In the data rows, 128 means zero.
Each row below has a hidden score, from 0 to 20, with 10 about the middle. What is it? The score is a weighted sum of the row's numbers plus the product of two more (or one squared), each taken from its middle value.
[111 119 167 135  95  99 160 157 132 113 149 162 140 112 104 129 165 148
 122  89 110 119 151  92] -> 12
[ 98 116 145 122  95  97 122 144 105 111 141 166 174 116  94 134 168 150
 112  97 115 129 121 110] -> 10
[123  99 121 147 161 128  90  88 143 169 155 136 117 114 137 144 129 133
 140 129 103  73 116 156] -> 9
[144 124 115 143 157 134 100 118 132 129 116 115 106 109 129 133 116 116
 131 149 142 109 125 155] -> 12
[119 135 151 144 127 125 111 129 121 145 140 144 113 104 103 118 146 144
 125 116 124 132 137 139] -> 11
[165 125  83  86 138 150 149 150 140 105  88  96 131 173 169 132  87  82
 117 165 173 130 103 126] -> 10
[110 130 146 152 139 103  98 111 119 143 140 153 117 102  78 140 154 155
 129 111 120 123 142 142] -> 16
[ 93 117 176 156  97 109 124 156 125 128 153 164 157 101  93 137 161 173
 132  96 101 160 140 117] -> 11
[ 79 111 144 106  78  94 176 172 146 128 161 188 203 144 121 123 180 164
 101  81  90 131 110  48] -> 10
[ 93 118 154 138  67 108 157 174 114 116 147 176 186 130  94 156 170 165
  97  75 125 168 113  84] -> 12
[157 118  86  89 138 150 138 147 144 116 101 108 133 168 168 139  95  92
 123 157 159 118 103 123] -> 10
[116  91 127 142 119 106 103 123 150 139 154 149 144 121 122 143 146 139
 110 122 105 101 113 128] -> 12
[166 148 100  97 141 156 143 131 122 102  90  86 105 157 161 121  83  90
 128 162 167 143 127 135] -> 9
[158 105  74  93 156 164 123 114 145 154 120  97 111 180 192 142  85  89
 144 166 146  87  92 139] -> 9
[ 69 136 179 120  81 115 144 137  94 141 180 154 158 122 103 123 164 180
 124  70  88 157 162  88] -> 9
[116 145 158 164 150 128 109  95 107 152 145 139  93  80  86 112 154 148
 141 115 103 133 137 156] -> 12
[142 106  97 116 144 139 119 132 149 135 124 123 132 145 152 142 113 107
 123 147 139 102 102 136] -> 11
[100 134 159 130 113 127 136 160 104 129 139 135 141 118 121 111 158 167
 129  98 115 161 146 109] -> 9
[ 75  89 140 109  54  96 139 165 149 148 185 210 191 162 113 144 178 166
 113  80  73 147 118  61] -> 18
[171 124  75  81 142 160 148 148 143 105  88  93 126 180 180 134  81  79
 120 171 175 125  99 125] -> 9
[114 122 136 143 110 119 132 136 127 133 138 147 157 114 116 127 151 147
 117 109 113 133 125 112] -> 9
[144 147 148 165 129 121 133 118 113  93 108 116  89 104  96 108 126 131
 136 123 141 161 151 147] -> 11
[170 123  79  75 124 145 166 182 146  72  70 105 156 181 170 136  89  75
 101 167 190 147  96 107] -> 10
[116 129 159 150 121 106 133 172 142  76 113 141 167  90 108 133 157 130
 104 110 142 132 133 116] -> 10
[ 94 143 177 118  96 124 151 116 113 151 161 148 136 118 113 116 152 171
 143  90  98 150 151  95] -> 7
[137 129 134 168 156 122  83 110 120 120 127 130  99  90  89 139 129 126
 128 130 126 110 138 159] -> 13
[137 124 134 143 140 119 114 138 131 122 111 133 117 119 109 125 137 123
 121 139 143 135 128 147] -> 12
[102 141 173 131  95 117 138 119  89 125 145 142 122 119  96  88 154 160
 136  88 105 154 156  99] -> 7
[ 82 101 139 135 104  78 125 137 161 157 180 195 185 127 119 159 176 166
 121  91  82 114 103  93] -> 16
[100 122 167 146 116  89 156 134 114 139 155 149 121  84  84 119 154 173
 134  97  99 145 142 134] -> 13
[ 83 152 174 116  77 130 169 104  95 167 181 144 135 153 128  98 143 181
 151  76  78 169 161  85] -> 5
[165 127  90 112 159 159 121 112 131 128 103  88  96 150 166 129  86  91
 139 166 157 110 116 154] -> 9
[179 149  96 114 162 164 125 113 118 104  83  70  79 137 157 113  76  84
 140 175 174 134 132 161] -> 8
[172 124  77  90 151 165 138 132 136 115  91  84 112 175 181 130  76  80
 133 174 171 120 103 138] -> 9
[106 117 154 131  96 104 146 149 132 129 149 156 149 120  79 130 160 151
 125  92 108 169 159  99] -> 16
[115 150 177 188 159  96 114 116 121 109 154 117  93  19  81 115 141 150
 136  97 112 105 159 170] -> 11
[150 152 129 162 177 164  90  46  93 165 129  76  35  94 134 101  97 123
 176 150 122 108 159 190] -> 9
[152 132  99  96 133 148 150 140 131 111 100 105 124 164 157 124  97  99
 125 150 153 133 116 122] -> 9
[171 142 102 113 151 151 132 132 128  89  82  89 101 138 147 117  92  88
 128 167 175 144 130 153] -> 8
[165 118  81  87 138 149 152 157 145 100  89 103 138 172 171 137  90  82
 114 165 171 127 101 125] -> 9
[107 128 160 143 116 107 131 150 112 121 127 161 123 112  76 118 168 146
  97 108 103 160 151 107] -> 13
[146 131 112 116 143 149 123 118 124 133 121 101 110 138 149 124 107 113
 134 144 137 118 126 139] -> 8
[103 142 158 121  75  93 140 160 107 128 149 152 167 119  93 111 158 154
 121  89 116 160 142  99] -> 12
[123 125 126 147 125 123 133 139 143 111 132 132 145 114 119 145 135 131
 122 125 127 124 128 127] -> 12
[151  95  69  85 144 152 130 135 155 144 120 114 139 186 188 151  95  90
 130 160 148  89  80 121] -> 11
[138 120 115 135 150 134 108 111 137 145 132 118 121 128 139 137 120 115
 137 143 132 102 116 142] -> 11
[ 88 154 171 113  83 106 157 135 115 136 152 147 147 130 115 109 151 167
 118  84 112 171 156  87] -> 9
[111 132 137 135 117 117 118 128 127 137 144 147 145 113 107 123 152 142
 123 111 113 136 132 126] -> 12
[161 108  78 103 157 159 123 117 143 142 114  96 108 166 181 139  88  90
 139 166 151  95  97 144] -> 10
[132 147 149 158 138 115 121 128 112  81 107 137 139 116  95 122 155 125
 120 127 133 153 152 147] -> 9
[102 127 143 127  80 107 148 150 122 109 129 161 185 124  87 143 171 153
  92  94 119 137 121  89] -> 12
[172 131  86 113 170 171 113  92 127 140 106  74  74 153 175 123  74  87
 152 174 158 104 118 167] -> 9
[116 123 143 173 158 132  71  90 125 174 153 139  76  81 106 117 139 150
 143 123  92  91 139 177] -> 11
[ 93 192 196 164  87 132 145 134  93 149 141 137 120  96  79  80 146 176
 155  91  99 196 194 129] -> 18
[ 58 114 161  91  71 140 152  95 118 225 224 165 143 186 168 118 147 188
 162  64  40 120 130  56] -> 5
[174 136  88  99 148 159 141 136 130 100  83  81 107 157 169 125  80  81
 127 171 176 134 118 140] -> 9
[120  92 113 170 180 131  54  63 132 204 173 131  96 106 132 142 133 139
 155 135  88  50 109 174] -> 7
[ 97 136 159 156 121 108 118 137 130 140 159 161 152 113  91 146 160 161
 139 103  91 118 129 118] -> 16
[118 135 165 180 118 105 113 119  89 120 132 141  99  94  90 126 160 161
 133 107 103 158 147 152] -> 8
[124  99 108 139 154 117 100 118 148 162 144 142 133 127 131 152 140 119
 134 131 120  84 107 142] -> 15
[156 110  85 113 160 154 109 111 143 141 117 102 106 150 168 139  96  96
 139 161 146  93 101 151] -> 10
[129  96 110 140 144 127 103 113 146 151 144 133 135 126 139 147 131 123
 132 133 121  82 105 143] -> 10
[148 115  97 119 156 145 114 118 143 140 122 111 115 143 157 136 108 105
 135 153 140 102 106 148] -> 10
[119 132 142 172 151 128  84  63 126 163 147 120  88  90 113 127 133 142
 148 126 106 101 150 161] -> 12
[172 134  90 112 168 166 119 104 126 124  96  78  81 146 169 122  77  86
 147 173 162 116 122 160] -> 9
[124 105 140 156 129 100 122 150 131 110 125 146 149  94  93 138 152 134
 117 116 131 136 139 140] -> 12
[124  99 114 118 123 115 132 149 147 131 131 147 156 146 133 147 136 122
 115 129 130 110  95 120] -> 12
[ 99 111 148 152 101  87 126 153 133 100 141 173 168 121  81 141 179 150
 108  98 113 146 107  87] -> 16
[139 115 122 159 171 140  74  78 124 162 137 108  80  96 126 132 121 121
 154 147 119  97 139 181] -> 12
[ 77 107 139 120  96  99 140 150 144 163 169 185 190 122 116 162 179 162
 125  91  99 103  95  93] -> 18
[137 107 109 160 180 144  77  83 138 179 143 119  90 109 133 141 120 128
 152 144 116  76 121 174] -> 11
[105 160 178 139 100 116 141 106 103 144 156 139 121 125 105 101 147 162
 153  90  96 167 184 109] -> 9
[156 141 111 117 143 144 139 127 124 114 102  97 105 144 147 122  96 102
 132 152 155 135 131 137] -> 10
[ 81 117 161 136  85 101 142 122 115 176 172 162 174 115 126 141 161 166
 126  86  88 155 143  94] -> 13
[ 94 121 160 121  90 102 139 162 127 119 156 169 175 104  90 132 173 161
 107  91 102 169 133  92] -> 11
[106 149 168 142 104 129 126 101 114 134 139 140 144 110 110 119 148 153
 128  98 105 157 171 132] -> 6
[ 94 108 167 122  89 108 132 151 133 128 169 182 175 121  99 131 166 154
 121  95 106 135 114  92] -> 10
[165 124  85  88 137 151 147 152 141 100  87  97 129 169 170 133  89  84
 118 166 171 129 103 124] -> 10
[ 82 128 154 163 112 108 111  98 126 179 200 158 133  95 109 127 163 180
 155  87  70 109 141 127] -> 10
[157 134 107 137 159 144 111 106 126 116 108  97  99 124 134 127 110 107
 135 153 148 118 128 157] -> 9
[130 127 143 174 152 121  93 102 127 128 139 132  99  72 100 124 130 142
 132 124 128 104 141 158] -> 10
[155 131 113 134 140 132 128 138 141  96  97 107 126 124 130 133 111 102
 124 153 157 136 119 137] -> 11
[104 131 159 159 144 123  97  70 121 163 171 133  93  83 110 108 149 161
 151 103  91 139 155 153] -> 14
[134  84  95 130 162 138  96 106 151 166 145 129 124 146 155 155 121 117
 141 142 120  66  89 144] -> 10
[ 94 106 174 156 117  86 125 146  99 121 130 163 184  58  65 136 168 155
  80  94  97 137 147 128] -> 12
[136 107 111 161 182 139  64  60 133 191 158 108  73 107 140 139 120 130
 169 141 102  58 117 188] -> 8
[141 161 142 142 117 120 148 142 122  58  93 119 130 108  99 120 126 120
 111 131 158 164 149 126] -> 9
[155 101  71  76 125 142 157 175 159 105  99 123 167 189 180 153 100  84
 105 158 166 117  80  99] -> 11
[167 124  83  96 152 163 132 121 135 124 101  88 103 163 175 129  82  86
 137 168 164 116 109 143] -> 9
[168 129 101 143 192 170  81  57 121 160 118  69  47 123 161 121  81  98
 165 172 143  90 130 195] -> 8
[148 130 116 134 157 160 103  80 121 153 126  91  75 125 147 117  97 116
 158 149 136 104 140 165] -> 8
[142  88  82 122 169 151  88  89 150 185 147 118 110 151 173 150 106 107
 146 156 121  58  85 155] -> 10
[114  89 130 162 134 109  86 111 149 161 160 157 148 110 131 151 163 147
 140 127  94  85 110 137] -> 7
[ 94 131 159 138  98  94 147 138 130 135 157 167 150 131 112 120 156 161
 123  88  98 148 132  85] -> 13
[ 94 140 173 132  91 112 152 134  94 140 158 136 148 131 105 114 152 161
 130  86  95 151 145 101] -> 10
[113 108 144 157 131 115 117 118 128 141 150 137 123 114 117 130 145 144
 131 112 109 118 128 128] -> 10
[128 152 151 155 144 103 122 131 125  93 111 130 120  81  84 152 150 134
 108 133 124 132 148 142] -> 19
[167 125  83  89 139 154 149 150 141  99  89  99 130 169 171 133  88  83
 120 166 171 128 105 124] -> 9
[170 122  76  83 140 159 148 147 143 105  88  92 126 180 180 135  81  78
 122 170 175 124 100 126] -> 9
[123 132 132 159 144 131  96 102 123 161 147 130 111 108 116 125 132 132
 142 126 114 103 124 137] -> 13
[151 127 119 161 180 141  82  84 117 144 126  99  66 101 129 119 111 117
 154 151 135  93 136 183] -> 10
[163 122  89 111 158 159 122 107 130 134 107  89  99 155 171 130  86  92
 142 165 154 105 114 150] -> 9
[ 76 129 161  95  70 119 185 144 134 164 182 174 170 164 140 126 165 165
 109  78  84 147 129  55] -> 8
[129 133 137 165 154 120 108  92 125 133 114 120 102  80 105 134 133 124
 131 132 128 132 150 168] -> 12
[171 140  95 100 143 155 149 145 127  86  79  86 113 156 157 122  85  85
 118 167 178 146 121 135] -> 8
[134 115 118 128 135 125 117 135 135 118 121 128 134 134 129 134 128 121
 127 137 142 117 117 131] -> 11
[156 100  71  89 152 160 124 121 148 155 121 102 120 184 194 145  88  90
 138 164 147  88  87 131] -> 9
[ 96 121 144 121  53  94 178 162 149 113 139 157 188 136 108 136 173 158
 107  89 120 173 141  72] -> 13
[118 102 144 180 128  67 140 157 137  94 134 178 164 104 102 135 168 151
 104 116 138 152 157 142] -> 11
[157 147 116 119 150 154 129 110 114 117 101  88  94 134 145 110  95 104
 143 153 152 141 138 150] -> 8
[113 118 136 143 132 116 129 108 126 152 152 132 126 115 118 118 142 147
 135 119 110 112 123 132] -> 10
[ 93 136 169 162 147 121  73  91 126 184 179 146 102  74  99 131 163 175
 147  90  83  94 152 136] -> 10
[169 136 100 133 178 166 101  87 120 133 104  73  62 125 155 116  82  94
 150 170 154 107 131 182] -> 8
[109 161 169 144 124 133 131 104  95 132 139 106  86 106  90 106 136 169
 141 109 106 151 177 141] -> 9
[102 102 141 160 125  82  97 122 142 156 154 162 151  95 106 150 165 155
 130 107 110  98 115 120] -> 17
[ 94 163 163 134  69 115 150 154  96  94 120 153 178 130  90 110 165 152
 122  88 125 175 167  78] -> 14
[ 76 123 156 100  62 106 174 146 122 151 168 164 172 158 140 126 158 168
 133  71  92 166 132  56] -> 13
[113 116 134 157 137  98 105 134 128 139 135 154 141  94  98 138 154 146
 113 123 120 116 110 136] -> 15
[117 136 156 153 147 112 110 125 109 119 134 131 136 100  92 144 145 147
 133 111 110 141 142 147] -> 8
[146 105 100 131 159 135 106 114 142 137 126 115 119 138 147 140 114 107
 133 150 141  94 111 150] -> 10
[100 120 132 164 150 114  86  98 128 181 170 149 117 101 117 131 144 152
 145 104  97  87 118 153] -> 11
[166 132  91  95 144 161 141 128 128 116  96  86 107 165 173 124  83  90
 134 163 164 131 118 137] -> 8
[150 119  97 107 144 146 125 124 138 135 115 107 119 153 160 137 100 105
 133 152 142 110 108 133] -> 10
[105 153 175 166 109 112 132 119 125 116 143 169 115  75 107 101 150 151
 125  94 105 150 159 133] -> 9
[158 127 100 121 158 151 116 116 132 125 108  95  98 136 150 125  95  99
 136 158 154 114 125 156] -> 9
[159 110  78 100 159 164 119 105 140 155 120  92 101 168 186 135  84  93
 146 165 146  92 101 145] -> 10
[158 120  90 112 154 152 122 125 139 125 107 101 110 150 160 137  97  95
 131 162 155 104 106 145] -> 10
[104 139 155 156 111 105 130 136 144 133 140 163 130 104 110 135 154 139
 126 100 102 142 129 118] -> 16
[169 125  86  88 130 148 158 170 141  81  77 101 141 170 163 133  89  80
 107 166 182 143 104 116] -> 9
[136 134 147 162 156 130 111 123 145 105 120 113 111  97 104 137 133 130
 120 133 132 132 144 146] -> 5
[165 123  84  88 137 152 150 150 139 102  89  98 129 170 170 133  88  83
 118 164 171 131 105 123] -> 10
[ 65 118 164  94  54 112 175 133 118 176 185 171 169 153 121 118 161 185
 129  73  62 144 115  60] -> 11
[ 89 134 153 112  90 124 149 152 126 129 165 167 170 124 102 129 163 160
 115  80 105 164 135  90] -> 9
[183 149  86  79 121 146 181 193 138  38  45  86 144 169 157 122  81  66
  95 175 210 179 112 113] -> 8
[170 126  83  88 139 155 152 156 140  88  78  97 132 171 166 131  86  80
 115 169 181 138 106 124] -> 8
[110 121 147 146 119 102 147 137 121 144 130 148 142  91  98 133 163 145
 117 119 108 143 138 139] -> 17
[140 107 106 152 184 144  77  68 136 185 152 110  79 117 148 138 110 121
 164 150 115  60 114 177] -> 10
[123 159 161 129 120 102 150 186 119  73 121 155 162  88 103 110 151 124
  96 115 142 175 150 113] -> 13
[147 127 123 141 160 137 100 101 131 131 121 106  95 111 128 124 115 113
 137 146 140 108 130 169] -> 9
[115 122 140 153 145 137  92  90 116 169 155 128 107 115 115 134 135 147
 154 118  99  97 130 154] -> 9
[102 157 166 144 120 122 104  71  88 157 161 135  79  99 108 103 148 167
 152 104  91 140 187 129] -> 12
[ 98 119 148 140 109  97 136 152 138 152 166 162 152 130 101 139 161 150
 124  97  98 132 131  94] -> 16
[ 80  93 145 119 106 113 138 139 125 173 185 185 163 149 134 138 163 175
 133  85  69 120 112  83] -> 4
[104 155 171 157 110  85 153 132 108 103 137 138 143  84  87  86 164 156
 118  94 100 138 191 111] -> 10
[178 147  91  98 151 165 142 134 123  90  73  73  96 155 164 117  73  77
 132 176 183 142 125 148] -> 8
[175 151 101 103 139 147 155 154 125  69  64  88 116 148 146 117  87  81
 115 169 187 159 129 135] -> 9
[125 136 150 171 142 112 114 117 130 113 109 127 104  77  91 126 145 137
 121 129 121 146 151 152] -> 10
[138 103 101 123 154 141 105 107 145 158 135 121 117 138 149 141 117 115
 142 147 125  85 104 145] -> 11
[146 123 106 125 144 128 125 138 141 115 106 118 136 134 130 139 117 107
 120 148 151 118 117 139] -> 12
[121 128 137 160 118  84 101 153 114  92 118 162 163 123  87  92 156 141
 112 107 136 148 152 123] -> 6
[103 136 167 156 113 108 134 122 111 107 133 147 135 100  86 116 161 161
 127  95 107 166 152 114] -> 9
[ 78 101 137  89  67 120 173 166 141 152 179 182 190 185 150 143 153 158
 118  86  89 129 104  54] -> 9
[128 194 170 143 163 110 112 106 105 102 114 131 111  52  96  91 151 149
 113 125 129 155 201 159] -> 3
[109 131 138 133 130  90 140 166 128 122 136 150 174 114  99 144 153 139
 121 112 125 139 119 121] -> 17
[ 90 170 181 119  61 127 179 147 113 128 145 145 137 141 108  95 144 172
 135  84 101 205 174  77] -> 8
[172 133  88  93 135 150 156 164 140  75  70  94 133 164 157 127  89  80
 110 166 186 147 111 125] -> 8
[ 74 146 167  75  42 127 198 163 109 153 169 166 177 179 145 114 150 173
 124  73  96 185 139  29] -> 9
[162 128  91  87 137 155 146 138 135 113  95  97 122 170 170 128  88  91
 128 161 162 129 111 124] -> 9
[131 109 115 158 172 127  82  88 137 162 146 126 110 103 129 134 130 124
 142 140 113  82 109 169] -> 10
[143 113 104 118 149 141 121 118 138 144 126 111 111 149 155 137 107 110
 138 149 135 102 113 138] -> 11
[141 115 101 106 136 144 128 130 137 140 122 117 129 161 161 137 107 111
 133 145 136 114 107 125] -> 10
[161 133 100 121 145 140 134 145 135  86  85 105 121 129 136 128 105  95
 120 159 169 133 116 148] -> 10
[122 108 127 136 138 111 105 148 146 129 132 147 169 110 105 142 147 125
 103 121 129 109 101 128] -> 11
[ 97 128 163 135 117 134 117  87 104 147 165 143 106 106 105 114 144 165
 159 103  93 131 153 120] -> 8
[102 140 158 137  89  96 148 161 115 116 139 147 158 128  95 125 155 148
 107 102 126 164 155 101] -> 16
[142 105 104 133 162 137 103 111 145 145 132 121 115 127 144 148 118 113
 135 147 134  88 107 149] -> 11
[159 127  97 112 155 154 125 118 134 131 106  97 106 149 160 129  91  96
 134 161 154 114 117 147] -> 9
[122 126 146 159 143  94  90 113 123 146 134 137 115  91  98 125 145 140
 126 122 134 117 154 164] -> 15
[111 101 129 159 161 127  78  76 126 188 175 138 113 100 119 138 142 143
 151 124  92  69 122 165] -> 10
[164 129  95 114 158 159 122 103 127 133 109  87  91 150 166 125  86  95
 147 163 151 116 119 154] -> 9
[166 124  83  87 137 154 150 150 141 102  88  98 130 170 173 135  90  84
 118 165 173 131 105 124] -> 9
[119 150 145 151 119  85 133 122 125  81 110 140 148  72  96 125 159 143
 116 121 121 133 142 131] -> 13
[178 144  91 102 154 165 138 127 124  97  79  74  93 149 164 117  74  79
 133 175 178 136 125 151] -> 8
[124 141 137 137 122 116 113 135 128 125 132 141 135 117 110 137 144 133
 126 127 133 132 129 136] -> 15
[103 122 157 127  99  92 124 135 126 137 145 160 168 125  95 113 167 166
 118  98  96 156 147 108] -> 10
[186 162  94  93 133 156 169 170 123  44  45  78 120 155 150 115  77  69
 105 177 207 178 130 131] -> 7
[ 79 124 165 117  64 104 153 147 121 145 170 165 152 151 119 112 153 161
 125  80  75 156 136  77] -> 10
[138 155 150 152 118 104 141 154 121  67  88 131 132  80 100 123 131 126
  96 129 149 169 137 135] -> 11
[ 94 129 165 137  97 117 137 124 112 135 160 141 121 131  99 117 145 164
 126  95  93 141 151 122] -> 9
[162 123  89  95 140 152 142 143 139 108  92 101 129 162 167 134  91  88
 122 162 167 123 107 127] -> 9
[123 132 147 168 142 107 100  98 127 156 151 132 100  90 120 123 148 150
 159 114 106 127 135 152] -> 12
[163 115  79  89 145 155 138 134 143 123 102  98 122 173 181 136  86  85
 130 165 160 112 102 130] -> 10
[ 82 112 143 121  78 106 136 136 133 145 159 177 176 125 112 130 162 164
 121  88  91 133 120  84] -> 15
[162 123  89 103 149 155 131 126 136 119  98  96 116 158 166 132  91  92
 134 163 159 117 112 140] -> 9
[ 97 162 197 156 108 110 107  67  87 135 168 123  76  77  79 109 144 195
 156  99  78 161 202 140] -> 9
[118 126 142 163 133 114 110 132 121 136 152 148 133 117 109 115 154 140
 131 125 126 115 144 132] -> 14
[167 146 113 127 152 147 131 127 122  92  85  87  97 125 134 116  95  96
 131 163 168 146 137 156] -> 9
[ 71 109 149 112  67  98 167 153 127 167 188 192 184 159 133 142 169 171
 119  77  75 134 122  61] -> 11
[159 137 112 129 153 151 113 114 121 113 100  96 100 126 138 122 103 105
 132 156 154 127 132 153] -> 8
[168 133  90  98 147 158 137 130 134 107  92  86 107 157 167 126  84  87
 131 168 169 127 114 141] -> 9
[178 133  76  76 130 156 165 174 139  69  64  91 137 180 172 130  80  71
 109 174 195 151 109 116] -> 9
[173 134  88  98 147 161 139 133 129  99  84  83 107 160 167 124  79  81
 129 171 175 136 116 141] -> 9
[146 116  99 113 147 149 118 113 135 141 122 107 110 146 158 136 105 109
 140 151 139 103 114 140] -> 10
[116 149 155 167 108  95 151 152 116  66  97 130 138  79  94 100 157 134
 122 113 130 169 139 127] -> 13
[117 144 162 167  84  98 117 157 134  95 104 151 172  92  89 116 159 142
 112  97 127 174 125 101] -> 14
[158 116  80  87 148 164 135 120 139 145 114  95 111 180 190 133  83  91
 143 161 151 106 100 129] -> 9
[107 130 145 139 108  97 107 134 126 137 144 162 141 117 102 131 156 159
 134 104 118 114 125 110] -> 14
[110 145 170 152 111  77 126 183 115  65 126 170 132  88  73 135 176 150
 109  82 133 154 128 102] -> 15
[ 87 105 143 128  79  63 153 200 178  67 139 208 249 111  95 156 204 148
  87  84 118 104  77  65] -> 13
[116 107 123 160 151 118  76 111 143 171 152 150 121  95 124 144 138 139
 136 118 111  79 103 155] -> 13
[162 118  80  82 134 153 148 152 144 106  92 103 137 177 176 138  90  84
 120 163 168 121  99 120] -> 10
[131 114 116 133 147 132 108 113 145 152 138 129 131 131 135 145 126 122
 131 136 126  96 107 138] -> 11
[151 122 106 129 153 133 113 135 136 110 109 117 120 125 135 137 112 108
 123 148 145 115 116 149] -> 9
[163 121  83  82 128 145 158 170 145  90  83 108 150 174 168 138  93  83
 106 162 176 135  97 110] -> 10
[107 109 143 148 143 104 115 117 130 141 161 153 148 101 106 131 168 146
 114 103 114 102 122 134] -> 8
[102 116 169 141 116 101 122 149 134 122 141 162 156  81  99 146 171 149
 135  98 121 142 143 115] -> 11
[171 136  91  95 134 149 158 166 135  74  70  97 136 163 157 124  89  79
 109 167 185 149 115 125] -> 9
[ 89 142 150 117  63 110 174 157 120 126 145 171 183 148 124 128 152 158
 117  86  93 161 131  68] -> 10
[160 120  86  92 137 151 142 148 139 109  98 104 132 169 170 134  93  90
 124 161 165 126 104 124] -> 9
[ 94 146 172 117  76 102 164 163 120 106 138 153 180 121 109 122 156 152
 116  90 107 161 143  92] -> 12
[160 119  84  88 131 144 149 163 147  94  89 108 147 169 169 139  98  86
 108 160 171 124 100 116] -> 9
[ 63 145 172  82  49 136 189 126 108 181 196 172 165 178 145 117 155 183
 155  62  65 152 145  45] -> 8
[119 150 160 180 149 105  95 100 117 114 135 153 107  85  84 113 164 151
 128 119 109 134 165 137] -> 11
[139  89  81 103 142 136 117 136 157 153 130 131 149 168 171 152 113 104
 126 149 137  82  80 123] -> 11
[143 111 105 130 155 133 109 122 143 136 121 122 123 130 138 142 117 111
 126 146 146  95 119 143] -> 11
[105 148 159 133  94 113 151 156 117 125 146 168 181 106  91 128 167 168
 104  80  95 152 120  87] -> 6
[107 129 153 157  95  92 122 131 116 141 141 160 127  90  91 110 148 159
 134 106  89 140 152 132] -> 13
[177 146  96 105 146 155 146 143 127  78  70  85 109 151 151 117  82  82
 119 170 184 150 126 140] -> 7
[172 143 100 119 163 166 121 101 121 121  95  73  78 141 161 116  80  91
 145 169 160 125 131 163] -> 8
[ 94 139 163 117  86 112 150 136 126 135 160 150 134 139 121 111 158 168
 127  87  99 162 150  87] -> 10
